In the rows, zero is written as 128.
which system made each run:
run 1, j27 (8 x 26):
[[ 77 155 123 160 148 116 118 110 116 176 142 131  85 107 108 117 129 160
  144 184 117 122 108 157 139  87]
 [ 86 104 153 138 120 152 127 127 177 163 130 134 134 130 120 122 118 166
  129 150 153 165 129 109 205  98]
 [149 202 118 141 169 143 137 126 137 166 111 104 152 142 105 108 103 152
  126 181 123 134 121  76 159 110]
 [ 80 146 132 171 142 119 127 125 118 172 144 124  69 101 118 105 123 175
  147 176  99 118 120 162 140  96]
 [101 104 167 130 108 155 126 133 164 156 125 121 146 117 115 120 115 169
  114 142 143 175 137 120 210  87]
 [151 202 137 145 156 148 125 118 133 177 101  96 161 132  99 104 105 136
  121 179 113 118 113  70 144 113]
 [ 85 135 125 175 125 109 116 118 118 180 126 127  73 105 122 107 138 190
  159 175  86 118 115 173 135 120]
 [102  99 159 112 108 149 116 119 156 158 122 130 163 116 104 135 124 161
  106 138 157 179 124 132 220  84]]
run 2, j734 (8 x 26):
[[164 125 116 109 130 117 142 159 123 107  96 109 165 142 143 127 107 136
  115 108 111 149 138 109 152 153]
 [158 167 124 141 125 130 126 112 107 130 135 131 107 112 123 133 148 105
  114 140 134  69 117 153  94 120]
 [ 85  78 148 128 112 134 117 122 140 110 148 131 118 124 132 126 128 113
  156  96 122 167 138 129  99 140]
 [173 132 111  99 128 109 140 156 121 116  87 116 175 144 140 137 114 125
  103 114 125 127 126 107 158 151]
 [142 163 119 148 129 136 123 100 121 130 144 138  96 122 121 132 156 106
  131 144 139  73 119 142  79 128]
 [ 86  72 131 115 122 122 122 128 133  96 146 135 125 132 132 131 122 126
  157  88 123 183 144 136 111 142]
 [174 147 114  97 133 114 151 159 118 120  96 120 168 142 141 140 113 109
   85 124 141 104 120 108 163 135]
 [132 165 125 157 136 148 127 101 133 125 160 134  83 124 122 122 152 114
  145 141 133  87 130 132  64 132]]
run 3, j376 (8 x 26):
[[ 98 130 145 149 120 100 124 151 141 223  81 120 136 130 139 116 114 120
  115 175 113  58  84  98 179 129]
 [125 136 109 166 101 150 103  87 172 163 126 147 105 127 107 132 176 223
  159 170 143 149 130 154 176 130]
 [ 50 135 130  99 179 104 114 106 109 164 141 135 155 125  87 132  97 118
  125 163 146 187 103 115 166  61]
 [119 146 126 160 137 121 154 159 171 202  98 132 119 156 156 116 116 132
  118 178 139  52  99  74 189 138]
 [122 163  99 171 138 157 121  96 160 140 154 137  80 124 103 119 155 230
  165 176 129 169 145 152 156 111]
 [ 52 129 154 102 181 109 142 148 104 154 148 118 135 109 107 115  68 105
  104 156 135 173 114 115 177  44]
 [160 162 157 176 112 158 149 162 179 195  93 107 126 136 150 102 115 147
  107 172 125  54 115  75 189 133]
 [121 162 120 171 125 149 100  87 119 147 141 114  91  95  87 106 148 231
  169 173  89 186 142 178 131 106]]
run 4, j763 (8 x 26):
[[159  99  99 126 105 104 162 176 127  97 116 143 102 134 174 140 138 162
  106 108 133 100 138 172 175 148]
 [151 167 172 127 126 186 122  90 141 118 165 124 135 106  96 129 137  79
  103 128 174 115 130 118  95  82]
 [ 98 109 118 129 152  98 127 151 104 123 110 102 141 141 137 104  87 123
  173 109  61 169 136  92  84 173]
 [178 114 110 132  86 115 150 158 125 112 114 145  98 117 164 145 157 159
   90 119 140  70 130 194 174 136]
 [121 146 183 125 121 184  98  71 144 127 167 125 145 107  83 127 138  69
  126 121 164 138 128 107  73  92]
 [110  97  95 117 145  73 128 167 103 125  84 111 156 156 154 116  93 132
  167 103  60 160 129  94 111 194]
 [180 139 105 137  91 126 147 134 133 116 129 158  86 117 154 155 179 148
   85 135 172  45 121 195 159 123]
 [ 90 129 175 118 142 176  94  69 144 116 175 127 150 121  82 128 128  67
  148 110 162 177 134  88  63  97]]
run 5, j27 (8 x 26):
[[ 46 101 167 150 120 129  95 105 160 208 118 131 138 124 110 117 124 117
  154 158 124 129  99  95 145 115]
 [145 156  81 141 139 118 127 125 158 167  89 140 147 159 124 134 143 199
  141 174 138 134 115 104 201 146]
 [ 93 178 116 130 168 129 117  87 109 151 160 138 109 111  84 129 133 142
  126 180 155 146 109 152 136  60]
 [ 49  98 151 146 144 138 137 146 182 177 142 135 116 146 135 112 100 136
  150 152 141 146 123  74 172 109]
 [169 189  94 150 163 135 160 151 148 141 115 115 122 147 132 113 113 196
  119 177 129 133 135 103 190 118]
 [ 89 163 155 153 152 145 129 115 106 145 169 113  82  85  96 102 108 148
  125 165 112 144 131 160 123  57]
 [ 90  93 180 151 106 149 134 161 172 176 110 105 139 123 137  99  94 152
  128 137 107 149 131  89 191 116]
 [194 203 120 151 131 146 128 125 126 160  90  96 148 120 109 109 127 180
  114 176 103 114 123 120 163 123]]
run 6, j376 (8 x 26):
[[ 91 171  98 113 203 111 131 109 102 123 156 131 124 143 102 128 105  99
  149 151 138 156 120  97  89 105]
 [110 107 120 148 140 113 177 193 152 130 138 135  79 147 183 118 103 134
  122 129 128  81 134 118 159 136]
 [179 169 134 141 130 190 143 116 153  89 161 118 113 121 113 119 134 172
  118 130 153 165 163 133 143 100]
 [101 153 158 128 163 120 135 142  83 134 137  87 131 102 106  95  77  92
  126 135  80 145 127 116  91  93]
 [151  98 158 153  73 130 144 173 139 147  98 110 113 109 165 112 125 151
  101 120  96  78 131 154 169 145]
 [162 144 151 126  90 170  87  70 127 124 128 118 157  96  78 133 161 152
  129 127 131 171 138 158 120 109]
 [ 75 105 144 107 134  81 101 128  91 173  96 114 169 123 115 129 104  77
  134 129  91 129  93 110 110 135]
 [153 100 104 138  80 112 124 133 161 152  91 155 130 147 157 150 173 158
  123 133 150  76 113 143 174 173]]
run 7, j763 (8 x 26):
[[176 121 162 106  80 136 118 140 115 146  81 101 188  97 115 131 120 143
   73 122 117 138 122 152 196 109]
 [114 165 155 160 111 128  89  91 118 204  97 111 138 108  98 115 141 107
  141 170  97  74  92 113  98 131]
 [ 83  67 107 137  91 107  87 102 144 148 108 151 130 137 126 143 170 186
  181 121 110 169 122 156 142 173]
 [138 124 108  77 123 109 114 113 130 144 100 155 190 143 117 170 150 102
   81 136 192 121  97 124 193 110]
 [ 91 175  99 151 181 127 121  97 151 173 139 146 117 168 120 124 133 104
  168 175 147  98 101  60  93 139]
 [ 93 101  65 124 159 103 145 138 140  89 155 161  87 154 142 139 137 204
  169 126 142 198 150 155 158 137]
 [134 149 143  90 164 142 172 155 133 113 156 131 138 125 124 137  95  93
   57 139 191 125 127 121 198  47]
 [117 188 147 179 176 163 149 142 147 155 146  91  99 136 122  74  80 137
  162 166  89 127 141  57  95 122]]
run 8, j612 (8 x 26):
[[101 128 141 115 122 106 114 119 120 175 108 137 149 124 123 142 130  77
  104 145 145  78  87 120 138 114]
 [136 132  99 156 124 139 121 116 172 144 113 139 123 162 137 126 152 173
  174 142 127 132 133  91 129 181]
 [107 124  93  97 152 101 122 108  94  95 148 149 127 121 109 147 137 141
  131 126 146 178 129 178 131 100]
 [ 92 132 144 126 147 128 144 138 149 161 141 141 125 138 137 131 114  79
  106 150 170  80 102  92 150 100]
 [149 159 106 158 153 157 137 130 163 118 132 117 120 156 131 105 122 181
  168 141 116 164 153  80 125 155]
 [111 135 116 112 155 103 142 133  72 100 152 123 100  94 115 127 111 138
  109 129 115 160 133 193 130  77]
 [115 130 181 143 108 155 142 148 160 176 128 116 127 117 135 114 111  94
   92 146 148  72 113  98 164  97]
 [172 161 118 152 125 150 111 119 136 129  98  95 151 138 111 102 125 186
  166 135  79 174 147  95 117 171]]
run 9, j734 (8 x 26):
[[127  71 131 117  72 115  94  99  95  90 130 138 120  98 125 148 172 123
  144  75 106 143 137 207  73 163]
 [141  83 150  72  99 115 116 133 134 123  91 131 213 148 136 159 127  43
   93  81 160 113 109  86 136 155]
 [176 175  68 145 146 122 124 105 140 120 111 143 127 178 140 139 163 111
  169 135 133  73 119  79  55 205]
 [100  83  73  96 134  83 120 107  88  58 168 174  91 128 132 167 163 125
  150  87 147 164 137 206  83 138]
 [128  99 141  65 150 126 169 169 145  88 143 142 174 159 153 154  94  34
   72  85 201 121 126  76 156 106]
 [191 217  82 163 187 151 167 139 134  90 148 113  90 167 148 104 115 119
  157 140 116  91 150  66  49 169]
 [109  89 114 115 125  92 147 145  56  48 179 133  58  82 144 131 128 145
  131  82  93 162 157 247  82 108]
 [153  83 216  86  94 164 159 182 149 106 125 105 177 115 152 129  80  32
   46  67 160 105 137  91 163  97]]
run 10, j471 (8 x 26):
[[131  96 142  93 141 125 153 164 102  57 149 111 136 121 140 120  85 103
  117  67 111 183 160 137 107 122]
 [194 169 147 120 122 133 154 155 108 119 113 106 139 119 146 123 114  64
   72 120 132  48 118 120 106 125]
 [158 122 136 159  92 156 108  96 137  96 139 125 101 125 129 121 164 125
  171  95 103 118 152 136  37 185]
 [115  57 145  79 104  93 124 157  89  87 112 116 169 114 143 139 103  92
  105  62 102 168 136 154 126 139]
 [179 148 139 115 103 134 130 124 136 146 102 134 163 140 139 151 149  53
   82 123 169  32  99 103 122 145]
 [114 102  91 141 119 128  99  87 145  99 143 154 112 159 132 141 170 124
  201  97 125 146 138 117  42 200]
 [ 85  54 116  63 139  72 151 174  94  80 134 147 142 131 160 155 102  83
   94  76 146 156 125 160 155 113]
 [180 181 130 124 140 165 151 121 169 123 142 147 134 155 138 147 146  57
   88 137 210  42 113  74 117 119]]
run 11, j322 (8 x 26):
[[ 92 128 153 105 143 130 126 113 108 120 162 131 127 104 107 133 118  79
  104 122 154 139 118 146 118  72]
 [143 120 141 137 131 142 156 169 157 126 115 109 136 152 159 108  97 112
  124 112 117 110 140  72 131 158]
 [171 156  92 138 128 122 124 114  99  93 130 128 104 120 124 130 152 167
  140 128 107 138 143 176  97 144]
 [ 83  98 177 112 114 133 117 117 113 133 152 125 130  93 112 129 115  81
  106 111 139 139 121 153 119  82]
 [165 122 141 133 112 144 138 160 162 135  91 106 165 153 150 115 110 125
  125 113 114 118 137  70 143 174]
 [157 159  80 136 128 104 107  95  89 116 117 135 114 120 114 140 167 158
  148 139 105 122 122 178  90 151]
 [ 60  69 169 107 107 126 115 115 133 137 153 145 129 109 120 141 128  83
  115 108 158 137 115 147 133  91]
 [174 138 118 118 136 145 145 153 167 125  97 118 177 171 147 129 114 121
  122 119 142 125 133  52 155 168]]
run 12, j322 (8 x 26):
[[ 95  91 214 144  93 191 131 131 192 146 157 121 126 120 132 110 114  80
  122 108 152 117 137  79 126 109]
 [187 159  81 125 146 111 128 146 115 111  75  97 176 158 127 113 109 185
  158 123  71 180 146  90 132 189]
 [113 132 122 129 105  85 114 107  69 145 134 147  85  80 120 150 163 118
  100 147 126  65  95 234 115  95]
 [ 87  68 198 133  90 195 115 114 214 140 151 136 150 139 129 127 131  96
  139 100 172 154 141  64 141 125]
 [185 177  56 103 173  83 132 145  92 123  62 106 194 173 125 126 107 165
  139 139  88 165 126  86 145 180]
 [ 92 127 113 147 115  93 125 110  91 143 159 168  46  94 140 151 174 109
  114 152 147  36  96 225 101 100]
 [ 83  69 186 121 119 202 126 117 214 108 174 137 149 148 121 126 117 112
  148  90 184 206 158  58 146 111]
 [198 207  57 100 195  74 158 169  71 121  64  90 185 162 130 120  77 145
  112 150  79 139 119  88 146 156]]
run 13, j471 (8 x 26):
[[172 132 139 138  84 165 111 106 170 135 111 130 150 140 128 135 164 129
  131 121 146 103 129 104 126 168]
 [101 107 104 103 137  90  98 107  94 120 114 134 158 135 112 141 132 118
  160 111 106 173 119 132  94 154]
 [100  88 132 115 116 101 143 157 134 144 125 150 114 131 158 148 128  93
   96 123 158  77 106 143 165 118]
 [156 148 109 131 133 168 124  98 179 109 143 149 139 164 122 141 158 129
  148 128 178 137 139  87 121 147]
 [ 86 128  89 109 185  82 139 138  86 105 138 131 119 139 126 126 101 118
  153 122 108 172 127 128  97 130]
 [134 122 142 135 121 137 172 168 141 117 154 140  80 119 162 127 124 113
   84 126 159  69 131 153 160  97]
 [177 171 134 138 136 190 126  98 155  94 150 112 142 136 105 114 135 137
  145 121 141 165 157  87  91 134]
 [107 129 118 120 154  77 139 160  61 120 115  98 120 111 133 108  89 118
  133 120  59 140 125 147  93 132]]
run 14, j612 (8 x 26):
[[189 217 116 157 166 146 154 149 109 130 114  79 125 119 112  86  88 191
  131 167  73 149 149 109 139 118]
 [104 134 169 159 101 126 120 125  83 153 142 103  75  54 107 104 124 162
  113 152  80 118 126 220 129  71]
 [126 105 196 137  70 150 104 130 156 205  76 101 184 101 113 116 122 140
   94 145 114 120 109 109 207 113]
 [189 187  80 142 119 105  87  93  98 167  55 107 179 135  99 129 157 176
  152 164  79 121 108 125 120 185]
 [ 65  85 102 139  95  81  84  82 104 160 133 175  82 102 119 157 189 158
  153 147 133 109  99 223 128 126]
 [ 88  92 135  95 117 133 101 101 190 176 109 166 191 165 116 165 148 111
  113 141 210 143  94  76 212 115]
 [144 208  30 125 212  99 127 101 120 131 113 143 146 192 109 136 134 147
  175 173 138 140 115  64  98 167]
 [ 41 111  90 147 170 103 158 129 122 103 206 175  16 119 141 133 138 164
  158 147 155 141 133 200 129  79]]

runs to name:
run 15 (2 x 26):
[[117 140 122 122 134 115  97 101 100 145 108 116 156 113  95 123 128 154
  146 143 100 175 120 140 129 123]
 [106 127 116 131 127  90 128 138 117 168 106 139 120 126 136 137 134 132
  113 155 131  86  97 150 166 123]]
	j612
run 16 (2 x 26):
[[ 79  93 111 125 159  64 173 199  90 118 131 124  81 129 174 114  81 116
  128 117  88 107 126 147 130 132]
 [188 135 167 159  82 207 154 136 191 104 157 125  98 116 144 122 148 148
  101 116 167  97 161 133 150 115]]
	j763
run 17 (2 x 26):
[[172 129 106 151 120 127 145 155 108  80 121 102  98 120 146 103 118 193
  155 106  64 160 168 161 105 166]
 [129 101 182 106  82 131 123 124  94 117 140 126 126  69 119 141 134  84
   67 101 141 103 122 202 136  73]]
	j612
run 18 (2 x 26):
[[ 99 138 118 120 180 136 182 156 139  86 198 149  71 136 145 130 107 109
  107 131 184 130 143 133 143  69]
 [170 191 129 144 179 177 178 155 148  83 168 104 103 142 131  99  88 132
  124 134 138 140 162  81 113 103]]
	j471
run 19 (2 x 26):
[[101 125  95 120 145  95 114 107 102 121 130 142 124 135 117 139 141 129
  156 129 120 150 120 148 100 138]
 [104  94 140 106 125 123 145 147 140 120 139 145 128 131 144 143 122  96
  100 113 169 116 122 133 161 105]]
	j322
run 20 (2 x 26):
[[108 109 120 102 144 114 127 137 142 136 113 135 171 164 137 140 114  87
  132 117 149 135 115  73 136 145]
 [134 142  71 128 150  96 141 129 125 117 129 159 103 154 147 148 154 128
  136 140 153  90 117 137 121 151]]
	j471
run 21 (2 x 26):
[[147 124 113 146 122 148 143 147 176 138 110 130 131 158 143 121 129 189
  143 138 130 147 141  95 183 154]
 [130 185 105 122 169 119 130 106  94 127 144 126 119 112  98 126 123 142
  119 164 134 145 119 154 128  81]]
	j376
run 22 (2 x 26):
[[154 121 153 132  70 153  98  91 124 129 128 126 131  88 103 137 167 155
  112 124 131 135 131 191 139 110]
 [ 86 108 165 110 119 123  94 113 131 179 101 115 188 131 105 126 112  82
  133 127 117 143 104  78 126 133]]
	j734
run 23 (2 x 26):
[[ 73 139 113  87 182  87 149 130  95 132 158 153 121 131 121 155 109  56
   88 145 183 101  94 139 142  64]
 [116 120 129 170 137 178 159 138 214 121 169 154  75 169 162 119 138 132
  161 130 173 102 149  69 119 150]]
	j27
run 24 (2 x 26):
[[111  87 163 107  94 130 123 122 122 120 145 140 130 101 128 149 141  73
   92 100 159 104 118 165 123 102]
 [161 131 133 122 123 158 126 127 160 119 111 117 175 162 130 128 123 101
  143 104 134 137 138  55 106 173]]
	j322
run 25 (2 x 26):
[[178 181 104 114 126 118  93  76  75 117 114 123 151 110  88 144 162 122
  126 138 118 125 116 168  80 132]
 [ 50  60 181 142  96 118 116 138 137 155 141 126 102 106 141 115 118  92
  147 105 102 116 119 135 101 129]]
	j471
run 26 (2 x 26):
[[149 110 170  90 121 157 154 159 137  85 142 109 165 117 129 127  91  96
   81  85 152 165 150 109 158  95]
 [200 192 124 147 134 134 138 139 103 125 100  89 139 128 133 103 117 111
  124 134  80  76 129 100  70 166]]
	j322
run 27 (2 x 26):
[[133 137 121 132 156 138 159 151 135  93 152 119 106 142 146 114 106 120
  136 114 125 137 149 104 106 130]
 [160 141 130 131 133 136 159 157 115  91 141 110 108 118 143 115 109 134
  111 115 113 126 151 143 122 120]]
	j376
run 28 (2 x 26):
[[128 153 121 129 135 123 126 110  94 119 148 129 100  95 107 129 138 146
  114 145 128 131 127 189 122  87]
 [ 82  85 177 127 115 140 128 144 150 148 134 119 138 120 131 117 101 100
  125 114 128 143 127 103 144 111]]
	j763
